(in the rows, 128 means zero)
Rotation paths and how fast each direction turns (deg/step)
Each turn is a multiple of 5 degrees from 10 to 175, or 0.
Each row of a path follows its step; steps can be skipped.
Rotation 1:
step 6: [126 116 132 134 129 115 132 133 131 120 127 129 123 133 126 114 133 126
 137 123 135 133 122 123 129 130 125 128 133 123 136 122 131 134 119 138
 125 138 125 126 134 116 124 128 121 129 124 124 122 129 122 125 123 123
 116 132 124 124 126 137 119 127 122 128 124 139 135 130 143 116 133 135
 128]
step 11: [123 126 124 128 120 127 119 124 127 127 122 133 127 132 130 137 133 124
 124 119 138 131 137 124 129 130 120 133 129 122 133 134 118 124 131 138
 133 139 140 119 134 127 129 122 136 127 129 125 134 121 139 118 135 130
 138 123 118 125 136 136 119 132 127 133 134 131 115 139 129 133 128 120
 124]
step 17: [119 131 134 126 123 118 130 118 137 120 118 119 127 130 129 124 143 128
 126 118 131 129 120 123 135 136 127 119 130 125 135 119 129 133 127 133
 136 131 127 128 137 132 120 124 123 127 117 139 128 127 131 131 119 140
 126 136 118 129 133 136 131 127 125 136 131 132 130 129 125 130 121 125
 144]
step 20: [123 139 130 136 126 122 131 129 141 119 130 131 122 121 135 133 142 126
 134 120 118 123 123 127 138 131 129 132 124 108 127 131 131 126 138 128
 123 130 126 122 128 133 134 126 125 122 128 127 128 128 127 129 126 140
 139 136 133 144 132 133 133 126 129 132 120 123 120 131 121 123 126 125
 129]
step 25: [130 120 147 131 126 124 126 133 132 126 136 121 130 140 134 134 127 132
 131 130 134 132 129 128 133 147 125 125 133 140 132 129 125 142 133 124
 117 124 119 130 132 131 131 132 118 130 133 138 129 116 127 129 126 126
 126 134 129 132 125 137 121 133 134 136 135 132 130 128 130 122 120 132
 132]
step 31: [131 120 121 130 136 128 137 138 131 126 133 127 111 137 128 142 130 134
 130 137 125 129 132 128 129 132 134 138 130 124 126 129 130 130 128 137
 124 123 131 120 134 131 133 128 118 127 129 123 131 121 121 128 126 140
 136 131 131 131 127 126 141 132 133 132 133 120 132 139 119 122 142 137
 129]
step 33: [133 123 137 126 130 121 128 139 131 128 113 131 123 128 130 134 134 130
 129 134 116 137 130 125 121 129 126 126 130 127 127 140 128 135 120 137
 132 122 115 138 131 131 123 123 129 122 128 122 128 127 121 125 116 128
 137 134 117 137 128 140 124 136 120 127 131 133 142 130 125 120 121 130
 126]
step 39: [130 121 126 140 125 126 135 132 132 127 130 129 125 133 122 123 127 132
 127 132 126 114 133 121 135 123 125 139 132 122 136 125 125 118 124 146
 124 132 116 120 128 126 133 120 130 113 135 127 121 130 122 119 123 134
 124 129 129 135 122 119 126 130 119 127 122 135 127 139 132 120 128 122
 128]
step 42: [141 133 120 126 131 125 127 125 134 122 139 127 123 132 129 130 119 130
 133 137 133 130 124 121 125 122 120 135 134 122 137 124 117 134 112 134
 135 139 135 130 132 129 123 124 122 120 134 120 132 119 123 121 126 138
 135 136 126 118 130 127 134 136 127 124 127 131 125 138 135 127 131 121
 121]
Directions:
[129 128 127 126 127 129 129 130 129 128 127 126 126 127 126 128 128 130
 132 127 127 129 128 127 129 128 128 130 130 127 131 130 130 128 131 126
 128 129 131 124 126 126 127 129 129 128 129 128 127 130 129 128 125 126
 125 129 129 129 125 126 126 128 128 127 130 129 128 128 127 129 131 129
 128]
45
[129 126 129 132 128 128 127 129 130 126 128 129 126 126 127 129 127 129
 128 127 128 128 127 129 126 132 125 129 127 127 127 127 128 129 125 128
 127 129 131 128 128 131 125 127 129 131 127 127 128 127 128 125 130 128
 128 127 127 129 127 128 129 126 131 126 128 128 126 127 128 128 130 130
 131]
70
[127 126 127 128 128 127 129 128 127 128 128 128 126 132 127 127 126 130
 131 129 127 130 129 125 128 129 128 128 129 130 124 127 125 129 131 129
 127 132 127 130 127 125 127 129 128 129 130 128 128 126 130 128 131 126
 127 128 128 129 127 128 131 128 130 131 128 127 127 127 128 131 128 129
 128]
110
[128 129 126 129 127 128 128 129 130 129 129 128 129 127 127 126 125 132
 127 130 127 126 128 127 127 127 129 128 129 130 130 126 128 129 127 127
 127 130 127 127 129 132 128 128 129 127 129 127 127 126 126 129 127 130
 129 128 131 129 130 125 131 129 127 128 126 127 126 128 125 130 132 127
 127]
135
[130 125 125 128 125 130 130 127 128 125 130 127 129 126 129 125 128 127
 127 129 129 130 132 128 128 128 129 129 126 127 129 128 129 129 129 130
 130 129 127 127 130 128 129 126 128 129 125 126 126 126 131 128 129 127
 125 129 126 127 129 127 130 130 128 127 129 128 128 128 129 127 129 126
 125]
140
Rotation 2:
step 9: [126 130 137 132 119 132 129 120 129 125 119 127 129 121 113 127 142 119
 134 124 118 132 118 114 135 125 142 117 139 135 133 133 130 129 123 135
 124 124 123 132 136 112 132 125 122 121 129 131 134 127 111 124 133 138
 127 125 118 125 122 131 123 121 124 127 128 126 117 133 136 133 126 132
 128]
step 14: [143 115 119 125 118 135 133 128 129 114 126 133 136 132 129 134 133 124
 130 138 129 127 124 123 127 134 125 139 131 124 135 134 129 131 116 140
 128 129 128 112 129 129 135 127 119 123 120 116 135 132 122 118 136 117
 140 134 126 116 121 130 127 123 135 132 130 131 128 136 134 134 121 136
 117]
step 17: [136 130 130 131 120 138 137 129 124 116 132 135 125 114 117 132 132 123
 131 138 124 135 127 114 125 131 133 132 113 133 130 129 129 140 123 132
 131 130 125 127 125 128 129 135 119 110 131 137 131 139 125 132 121 131
 123 126 126 134 115 136 132 114 129 127 125 120 135 132 117 128 123 126
 115]
step 23: [130 132 136 134 114 135 135 119 130 122 138 126 135 113 115 135 128 131
 127 120 126 126 132 124 116 134 127 126 130 133 132 125 124 124 121 124
 131 132 132 130 128 123 121 116 133 108 129 130 135 138 124 129 124 130
 144 133 125 121 113 125 122 118 130 121 142 128 136 130 122 135 127 126
 121]
step 25: [132 114 132 129 120 139 137 124 112 130 122 134 124 133 119 126 124 121
 133 132 130 139 128 119 127 134 140 127 131 122 140 131 117 134 130 135
 136 133 133 122 143 120 123 130 124 132 135 126 132 128 127 129 127 122
 141 133 116 138 129 129 133 119 130 122 136 138 139 136 128 128 128 136
 119]
step 29: [126 127 138 138 122 137 126 108 128 130 141 121 139 117 117 132 138 132
 132 126 119 132 132 122 130 122 124 122 132 129 133 128 137 131 129 132
 128 128 127 139 134 123 120 132 122 123 134 129 131 131 118 128 130 130
 131 114 132 131 124 137 118 116 130 138 132 119 118 134 125 141 125 118
 122]
step 35: [140 123 139 126 120 139 124 127 124 115 138 126 129 109 126 116 121 132
 135 126 114 131 125 118 121 130 129 123 132 135 126 137 133 130 117 132
 117 129 121 125 134 129 123 136 120 126 121 121 130 129 117 125 116 128
 130 125 136 134 124 126 118 121 129 138 130 121 136 117 123 136 125 124
 125]
step 41: [133 121 142 124 119 137 133 123 114 122 135 116 134 114 116 119 122 136
 126 126 128 126 114 125 128 129 133 139 145 129 137 126 128 127 125 132
 128 125 133 122 130 128 123 121 129 131 126 118 123 134 133 117 133 133
 134 120 126 126 127 126 121 121 130 126 145 124 122 119 126 137 120 134
 127]
step 42: [130 139 141 118 129 132 134 119 128 131 131 117 124 125 119 123 135 120
 133 138 131 137 133 129 133 137 126 119 128 133 135 131 122 128 115 121
 128 142 132 135 133 113 134 119 135 120 129 125 131 140 126 136 115 129
 126 122 116 132 128 126 127 122 132 140 131 124 128 138 120 138 123 121
 123]
Directions:
[127 128 129 128 128 128 128 127 128 129 128 131 129 127 130 129 126 128
 132 126 128 129 124 128 127 125 126 129 129 127 129 130 127 126 130 128
 128 128 128 130 129 129 126 128 127 124 128 129 130 128 127 126 128 128
 128 130 127 127 128 130 130 132 132 131 127 129 128 129 129 130 128 128
 128]
70
[129 125 128 128 128 129 128 131 129 128 130 127 128 130 127 126 124 130
 130 127 127 130 128 129 129 126 131 127 129 129 128 128 129 127 127 126
 128 124 131 128 129 127 127 129 128 127 132 127 124 128 127 127 129 130
 130 126 127 129 128 128 127 127 128 128 126 129 129 128 129 128 132 129
 129]
115
[126 128 128 129 129 130 129 128 128 124 128 127 126 130 129 127 127 129
 128 128 127 128 130 127 129 130 127 129 126 129 128 130 127 128 127 125
 127 127 126 131 128 126 128 129 129 130 125 129 129 128 128 131 128 129
 127 126 128 131 127 132 129 130 131 130 127 125 128 127 127 128 128 129
 128]
160
[131 125 127 127 130 130 125 128 128 129 128 129 128 128 129 130 132 128
 130 128 128 131 128 127 128 130 130 127 126 131 130 130 129 127 126 131
 127 126 129 130 129 126 129 129 128 127 129 128 129 129 127 126 126 127
 126 128 130 127 131 128 130 130 129 129 128 127 128 127 128 126 128 130
 128]
140
[129 128 127 128 128 129 129 127 124 129 128 127 128 126 128 130 127 127
 128 125 128 129 132 126 126 127 129 130 128 127 125 127 129 130 128 128
 125 129 128 125 129 126 125 129 130 128 126 129 127 128 129 128 131 128
 127 128 130 126 131 128 130 126 129 130 128 128 129 130 128 128 130 131
 127]
120
Rotation 3:
step 1: [130 113 130 122 136 128 116 127 125 127 128 134 136 117 131 135 136 118
 131 124 125 123 116 119 124 127 129 136 129 131 118 128 141 141 132 142
 132 122 127 125 132 120 131 127 117 124 127 137 120 127 128 126 131 128
 119 136 126 127 125 125 127 127 116 126 111 124 131 131 117 118 122 137
 138]
step 8: [127 124 124 128 126 125 133 133 129 128 118 120 127 125 120 145 129 116
 124 122 122 115 118 132 124 132 143 116 119 129 119 123 120 128 128 135
 124 122 134 128 125 118 131 130 125 128 151 139 129 143 121 128 133 123
 128 127 132 121 137 133 130 129 123 125 125 128 116 126 123 132 128 136
 129]
step 10: [137 120 135 120 138 131 125 138 141 126 117 142 134 135 123 132 122 129
 129 118 121 134 129 125 139 138 134 142 126 130 117 124 137 127 125 138
 132 125 128 129 141 127 136 128 124 125 121 137 127 129 138 117 129 125
 125 126 125 127 116 113 130 127 127 122 127 124 121 133 126 122 130 140
 133]
step 11: [132 131 132 126 127 126 122 120 127 128 119 144 132 134 112 126 124 135
 127 127 121 117 130 135 125 117 128 120 131 136 116 135 130 128 122 124
 128 124 129 140 117 128 125 130 116 132 142 120 134 131 124 125 144 126
 139 133 134 126 125 124 131 115 121 125 128 115 122 131 127 124 133 123
 140]
step 15: [132 135 130 120 121 130 122 126 122 126 126 135 134 128 125 136 118 124
 121 132 120 127 132 120 127 129 143 136 121 130 112 120 137 118 122 136
 109 122 135 129 130 133 124 130 114 140 132 120 132 135 135 119 127 134
 132 128 123 136 140 131 130 119 129 129 131 124 125 125 131 138 126 115
 129]
step 23: [139 130 130 126 138 131 119 130 133 133 123 130 125 144 132 131 122 118
 131 116 114 126 130 127 144 133 135 118 129 125 124 126 123 127 121 146
 124 138 131 130 116 125 119 133 125 138 137 122 118 131 134 122 133 129
 130 131 132 119 127 119 122 122 124 133 130 126 121 135 129 124 132 131
 139]
step 24: [131 133 125 117 121 127 116 126 128 138 123 144 123 125 119 119 121 115
 122 129 123 128 120 129 121 127 132 129 123 135 114 130 131 131 135 139
 116 124 135 130 127 126 120 129 119 126 128 121 131 130 120 132 138 124
 134 119 114 125 137 138 139 131 128 132 132 122 132 120 134 117 122 123
 135]
step 26: [124 129 117 129 130 124 123 121 128 127 119 117 126 133 119 136 129 138
 131 141 132 127 135 116 130 126 132 130 131 134 123 114 124 140 125 142
 131 129 141 132 127 136 128 128 116 136 134 137 127 135 122 127 138 118
 121 134 122 136 122 119 126 120 115 126 134 130 124 134 129 122 132 136
 140]
step 39: [129 128 129 119 128 123 123 120 124 133 123 131 124 120 125 123 142 120
 137 124 130 113 123 112 134 127 130 115 130 134 118 123 129 134 130 131
 127 120 138 123 123 134 127 129 119 132 132 126 134 126 138 134 139 120
 134 141 116 135 117 127 130 119 131 141 123 131 126 125 130 124 132 142
 130]
Directions:
[126 133 129 128 127 125 127 128 131 128 128 128 128 131 127 129 125 124
 127 129 127 128 128 126 130 127 128 129 125 129 128 126 128 129 129 127
 129 130 129 131 131 127 128 129 131 130 127 130 129 127 128 128 129 129
 130 127 129 128 127 127 127 127 127 128 126 127 128 128 131 129 127 124
 129]
10
[127 130 126 128 129 130 127 127 129 130 127 129 128 131 125 127 129 132
 128 127 131 128 130 125 129 128 129 131 128 127 128 127 129 125 130 129
 128 128 125 128 127 129 127 129 129 129 127 127 130 129 129 125 128 129
 127 130 131 129 124 128 125 126 128 128 128 129 127 129 128 129 126 130
 128]
90
[127 128 128 128 130 128 126 128 126 129 130 124 127 128 129 130 128 129
 127 130 128 127 128 125 126 126 131 128 128 128 128 127 132 130 129 128
 128 126 130 127 128 127 129 129 129 127 132 129 126 130 131 128 126 127
 127 129 127 128 126 129 126 130 129 128 125 127 129 126 128 132 128 128
 127]
55
[127 128 129 127 126 127 128 128 127 127 126 130 126 129 126 124 129 130
 130 125 128 127 125 126 127 130 129 128 126 126 126 127 128 130 126 125
 130 127 127 130 130 127 129 128 130 126 128 127 126 126 129 128 128 131
 126 128 124 128 131 126 127 129 129 127 127 129 126 126 127 128 128 128
 128]
125
[129 126 123 129 129 127 128 128 128 131 128 127 126 127 130 126 128 127
 128 125 127 127 127 127 128 127 128 128 129 129 125 127 128 128 129 128
 127 131 126 125 127 126 128 129 131 125 128 128 129 127 126 128 129 129
 129 127 129 126 130 131 127 128 128 127 127 129 127 129 128 128 128 126
 132]
65
[126 127 125 127 126 128 129 132 128 127 131 127 130 130 129 128 129 130
 127 129 128 131 129 129 130 128 129 129 122 128 129 129 131 130 127 128
 128 129 129 125 126 129 129 128 128 128 126 126 128 127 129 129 127 130
 129 128 127 129 127 127 130 127 128 125 127 128 127 128 129 126 128 127
 128]
115
[128 130 128 127 129 129 128 129 128 127 128 127 125 126 128 129 128 130
 128 129 130 130 127 128 127 130 128 126 128 128 128 128 127 125 125 128
 128 128 127 126 128 128 126 129 123 129 130 128 128 126 128 126 128 128
 127 127 130 127 127 126 127 128 129 128 126 127 125 127 131 128 130 123
 129]
170
[129 125 130 127 127 128 128 126 128 128 130 127 129 128 130 128 129 128
 131 129 129 127 130 127 126 129 126 129 126 128 129 128 128 129 127 129
 129 129 128 128 129 126 126 129 127 130 127 127 127 129 130 124 129 129
 132 128 128 129 130 129 126 128 130 131 126 129 128 133 126 127 129 127
 127]
135
